Some points:
   23   27  -27    0    2  -24  -39  -48  -31   11   29   10   71  -46  -31   18   16   42  -55   -8  -29  -11  -72  -11  -23   66  -48   38   13   10  -62    7    5   22   -3    3   31  -29  -16  -11  -18    0  -39    7  -29
   19  -25    6  -37   27   -7  -13   10   45   33   -4   43   77   -1   26  -12  -11   -8    0   57   32  -14    3  -69   27   -5   39  -13   36  -26    7   19  -58  -24  -24   31  -17   16  -47    2   14  -18   16  -26  -43
  -10  -31   22  -50   18   24   50  -43  -21   39  -96  -18  -32    7   14   30   -5   35  -43   18    7   -6  -37    4    7   -3   32    1  -15   13    5   54  -31   51  -25  -28   15   25  -16   19    7    4  -22    3   61
   82   26   -3   59   51   92  -39   28   15  -29  -16   28   15  -26  -51  -29   45  -21   55   -6  -17  -24  -37    0   19    4   -1   -9  -35   59   39  -43  -13  -11   11    0   30   15   57   33  -34   41  -27   30   11
    55   -33    26    -3   -41    11  -101    21     8    -9   -10     2   -23    -2   -52     5   -11   -16    33    37     8    24    27    41    88    -8   -36    -1   -27   -18   -71    44    19   -26    25    11    23    -7    -8   -59   -22    -4    -4    -3    62
   11   65  -34  -11   -2   -1  -23  -29   23  -81    7  -27  -39  -28  -16   -8   15  -11  -56  -56   13  -24    6  -23  -51   66  -19  -38   23   -1  -36   28  -13    2   39   26   -5   33  -28    7   -7  -36   15   12   38
    30     1    32   -38    56   -29     0    40     4    65    -5   -15    17     3   -15    70   -14   -21    -7   -13   -51     4    36    27  -123   -31    -7   -34    -4    44   -13   -58     9   -39    17   -38    16     9   -39   -21    -7   -12    29   -15    35
   15  -60   -7   -3   50   58  -47  -72   35   22   24  -66  -15  -59  -11  -43  -26    8   -4   22   30   25   32  -18    4   15   27   25  -32   12   -4   11   28   -9   22   10   29  -10   16  -35  -31   46   17  -21   17
   35   12  -47   -1   12   87   21  -38  -23   -6   -3   48   10   15    6  -33   -7   47  -25   16  -44   -3   43  -56    2  -32  -21  -29    7  -43  -10   -6   16   10  -17    6   53  -23   31  -37   29  -40    0  -27   27
   17   14   13  -23   22  -51   50  -51  -15  -12   46   -7  -37   16   -8   29   40   10   47   -2  -97   45  -22   -7   49   10    9   19   24    0   68   14  -42  -10    7  -14  -33    2  -11    9    1  -48   56  -28    4
  -42   58   17  -32  -24   -9  -59    3   23   -3  -66    2   67  -33   28  -23   23  -10   67   15  -73  -29   24   20  -16   -3   19   -3  -18  -59   32   20   27    9  -28  -11  -33   -8   23  -18   40    1   11   28  -51
   38   24   12   45  -22    5   78    4   16   54   36    8    5  -25   -6   -4   15   -6    0  -62  -12   -3   73  -30   46  -30   -4   31  -24  -29  -47   46  -38   -7  -27   16   -4    5  -30  -16    7   21  -12   45    9
  -21   25  -38   -8  -38   -6    3    9   27   32    3  -15   24   74   63   -3   12   -3  -49    4  -17  -18    0  -16   21   -7   15   43  -35   25  -10    9  -33  -29   36   -6    4  -13    6  -37  -36  -34  -37  -38  -15
  -56  -17  -34  -27  -36    3   21   63   32   33   33    6  -15   -2  -16  -36   -4  -35   40  -42  -18   12  -51    4  -42  -29  -57   -6    0  -44   16   15   19   48   -1   17    5   -7  -37   30  -49   30   31  -38   25
  -45  -38   65   47    2   33   21  -41   19   -3   20   42  -37   15   -6  -28    5    7   22  -21   32  -23   -9   45  -29   12   22   13  -41   39   37  -23   27   34  -31  -40  -38   23  -45   -7    9  -82    7  -21   15
  -24    5   12   27   54   14   25   18   30   18   -2    0    1   57  -52   12    7  -17  -63    2  -39   11   22   -2   29   34   20  -20    8  -44  -38   -9   50   80   25    0  -17  -13   24   -1   27   20   27  -56  -58
   15   -4  -45  -41   36   -8   -2  -26   37  -20    9  -19   45  -15   27  -19  -21   16   15    1  -10  -24    5    5  109  -32  -14    0  -28   58  -26    1   50   40   40   -5    0  -39   -1   11   14    5    0   28   19
    4  -25   16   -1  -16   95   33   14  -54   23   25   -9   28   -1   48  -16  -22  -93  -39   44  -69   12   18   32   16   29   14   15   24    0   -4  -19   -8  -31  -16   -1    4   19  -41   44   43    5    5    8   -9
   52  -18  -10  -47  -33  -64   -7  -14  -72   41   -2  -21   16  -33  -18  -27   51  -49  -19   13   49  -28   16    9  -16  -47    1   23  -23  -40   43  -30   23   32    3    5  -32    8   45    8    7    4   10  -11  -16
  -54  -30   17   17   -4   16    2   15  -56    4   13    1   88    7   45   17  -12  -30    0   10   39   10   53  -32   18   30   12  -60  -10  -19   23   -2  -63   80   21  -32  -21  -36   15  -25  -35  -15   -1   15   41
  -19    9    7    8   61  -41  -21  -48  -20   -2  -17   50  -63    5   59    4  -44  -22    2  -30   10   51    2   -6  -34    5  -21  -23  -26   -4   51   -6   18   -7    2   46  -56   52   -5  -22  -24   46  -45   -1  -33
  -16   85   30  -25   -2   -9   19   47  -36  -30   38   18  -15  -29   44  -40   12   17  -16   23   56   12   -1  -16   20  -36   64    8  -19   30  -55  -12   12   14    8   19   64  -23  -26  -22   -5   -5   22  -18  -17
  -61  -10   24   23  -37  -33   -4    2  -16   22   -9   38  -10  -80  -27   16  -14   13   -3    1    1   17  -10  -14  -33    1  -14   31   39   46   51   24   64  -28   47  -26   30  -24   21   59   12  -14   -7   14   48
   36   -4  -29   70    1   -6   16   11  -23  -51  -15  -31   29   16  -34  -28    0   58    1   52   28    9  -28   35  -52  -16  -48   -1  -36  -32   35    1   -1  -20   40  -25    4   -9  -75   41  -11   32  -19   35  -32
  -35  -49  -11   63  -23  -49   14   23   -9   -7  -38   -4  -41  -32   52    7    9    7   -9   27  -39  -39   -9   -4   -3  -20  -21   20   -5   49  -20    6  -73   31   22   48  -21   13   -8  -20   48   -1   13  -74    5
    2  -51   84   28  -17   11  -47  -31   -7  -29    9  -22  -23   93    6    3   13   13   -8  -81    4   11  -44  -44    6  -37   15   15   93   16   15  -19   29  -15   -5   29    7   21   -2   -6   -8  -15  -30   56  -10
  -57   44   32   -2   -1   33   38  -39  -33   33   10   -1   29   46  -38   18   45   42   85  -19   55    7   -9   13  -28    3  -23  -45   50   13   -9   -2   -7  -54   10   15  -52   24   16    1   18    4  -40  -50   12
   66   34  -15   48   -5   17   41   40    2    6  -52  -13  -55   10   28   21  -42  -16   12  -44   49   32  -85   11  -15   31  -14  -15    6  -20   10    0   17  -11    3   42  -39  -79   24   23   17  -37   26   24   -8
   -21   -10    -2   -45   -56    31     3    25     0   -28    18   -22   -24   -11  -108    40   -32   -27     5    26   -26   -53    20   -31    17   -15    13   -17   -52    28    -9    11    14   -40   -18    16    -8   -14    14   -19   -49    -1    -3    29   -61
   32  -21    4  -17    1   -1    6   47  -19  -54  -14  -14   15    7  -39  -18  -25   17   18  -16   -6   35   73   58   -9  -30   45   43   85   32  -13   13   21   11  -54  -16  -35  -44   14   -8  -25  -23  -41  -15  -28
   22  -27   -9   32  -29  -37   51   12    0  -22    6  -30  -11  -38   12   10    5   -6   44   28  -21   16  -38    5  -39  -22   46  -60    9    7  -64   -8   64  -51  -51  -51    3   25   41   13  -40   21  -16   23  -23
   20  -33  -11  -17   20   21    8   18   31  -24   33    6   -2   -1   83   42   36  -23   23   14   39  -52    5   43  -28   10  -34   41   -4  -11    4   68  -19   26   17  -13   67  -11   33    8   21   14  -15   -2  -34
  -34   11  -57    0   44   26  -44  -19   17   15   -8   39  -12   10   18   45   54   40  -20   19   48   33   47  -22   -3   17  -28   30   12    6  -53  -32  -54   24  -17   -3   -7    0   15   21  -24  -21   66   33  -54
   -6  -20   12  -17   17  -10   -8   67   11  -24   14  -24  -21  -42    9   -1    3   92  -59   -8   15   11  -16   17   13   13  -10  -26  -39  -68   29  -17    7  -60   -7   10   -8    4   38   53   18  -21  -29    7   15
   30   39  -57   23  -71  -40  -38    4   33   19   17    2  -60    4   16    7  -26   72    2    2   20  -46   19   33   14   17   18  -42   63  -11   71  -27    1   -3    4  -10  -27   18    1  -32   19   66   17   22  -10
  -33   -7   12  -23  -61  -62    2  -31   10    5  -48  -13   -9   15  -35  -13  -37  -15   13  -71    4   23  -26   21   37   19  -25  -24  -28   10   -9  -54   -9  -10   -3  -15  127   56   12   36   23   -5   48    7  -28
    5   21   30  -16  -30  -32  -22  -43   13  -37   43   16  -22  100   -3  -16  -43   -7   31    6   -4    1  -18   -8  -38   40   22   29  -11   -2  -29   -8  -38   -1  -31   18  -64  -11    7   64   14   53   -2   14   77
  -76   15  -35   -3   73  -55   12   51    4   -2  -25   11   28    1  -19    2   -7  -98  -41   40   32   -3  -14  -13   41  -17   11   40   22  -26   46  -17  -17  -29  -40  -37   -3   29  -17  -86   36   20  -25    1   40
There is one direction along which these points spread out most. Take the direction at right angles to it along which they spread out most. Go by this last direction. For each point below, how far along it does it lie, from 0 to 99? The average is 50, and the first point in the table lies past the average. One standard deviation of the points above along it is 16.
   32  -21    4  -17    1   -1    6   47  -19  -54  -14  -14   15    7  -39  -18  -25   17   18  -16   -6   35   73   58   -9  -30   45   43   85   32  -13   13   21   11  -54  -16  -35  -44   14   -8  -25  -23  -41  -15  -28 ~ 56
  -56  -17  -34  -27  -36    3   21   63   32   33   33    6  -15   -2  -16  -36   -4  -35   40  -42  -18   12  -51    4  -42  -29  -57   -6    0  -44   16   15   19   48   -1   17    5   -7  -37   30  -49   30   31  -38   25 ~ 42
  -24    5   12   27   54   14   25   18   30   18   -2    0    1   57  -52   12    7  -17  -63    2  -39   11   22   -2   29   34   20  -20    8  -44  -38   -9   50   80   25    0  -17  -13   24   -1   27   20   27  -56  -58 ~ 44
   11   65  -34  -11   -2   -1  -23  -29   23  -81    7  -27  -39  -28  -16   -8   15  -11  -56  -56   13  -24    6  -23  -51   66  -19  -38   23   -1  -36   28  -13    2   39   26   -5   33  -28    7   -7  -36   15   12   38 ~ 57
    5   21   30  -16  -30  -32  -22  -43   13  -37   43   16  -22  100   -3  -16  -43   -7   31    6   -4    1  -18   -8  -38   40   22   29  -11   -2  -29   -8  -38   -1  -31   18  -64  -11    7   64   14   53   -2   14   77 ~ 36
    2  -51   84   28  -17   11  -47  -31   -7  -29    9  -22  -23   93    6    3   13   13   -8  -81    4   11  -44  -44    6  -37   15   15   93   16   15  -19   29  -15   -5   29    7   21   -2   -6   -8  -15  -30   56  -10 ~ 43
   19  -25    6  -37   27   -7  -13   10   45   33   -4   43   77   -1   26  -12  -11   -8    0   57   32  -14    3  -69   27   -5   39  -13   36  -26    7   19  -58  -24  -24   31  -17   16  -47    2   14  -18   16  -26  -43 ~ 36
  -42   58   17  -32  -24   -9  -59    3   23   -3  -66    2   67  -33   28  -23   23  -10   67   15  -73  -29   24   20  -16   -3   19   -3  -18  -59   32   20   27    9  -28  -11  -33   -8   23  -18   40    1   11   28  -51 ~ 47
   36   -4  -29   70    1   -6   16   11  -23  -51  -15  -31   29   16  -34  -28    0   58    1   52   28    9  -28   35  -52  -16  -48   -1  -36  -32   35    1   -1  -20   40  -25    4   -9  -75   41  -11   32  -19   35  -32 ~ 64
  -76   15  -35   -3   73  -55   12   51    4   -2  -25   11   28    1  -19    2   -7  -98  -41   40   32   -3  -14  -13   41  -17   11   40   22  -26   46  -17  -17  -29  -40  -37   -3   29  -17  -86   36   20  -25    1   40 ~ 25
   15   -4  -45  -41   36   -8   -2  -26   37  -20    9  -19   45  -15   27  -19  -21   16   15    1  -10  -24    5    5  109  -32  -14    0  -28   58  -26    1   50   40   40   -5    0  -39   -1   11   14    5    0   28   19 ~ 72
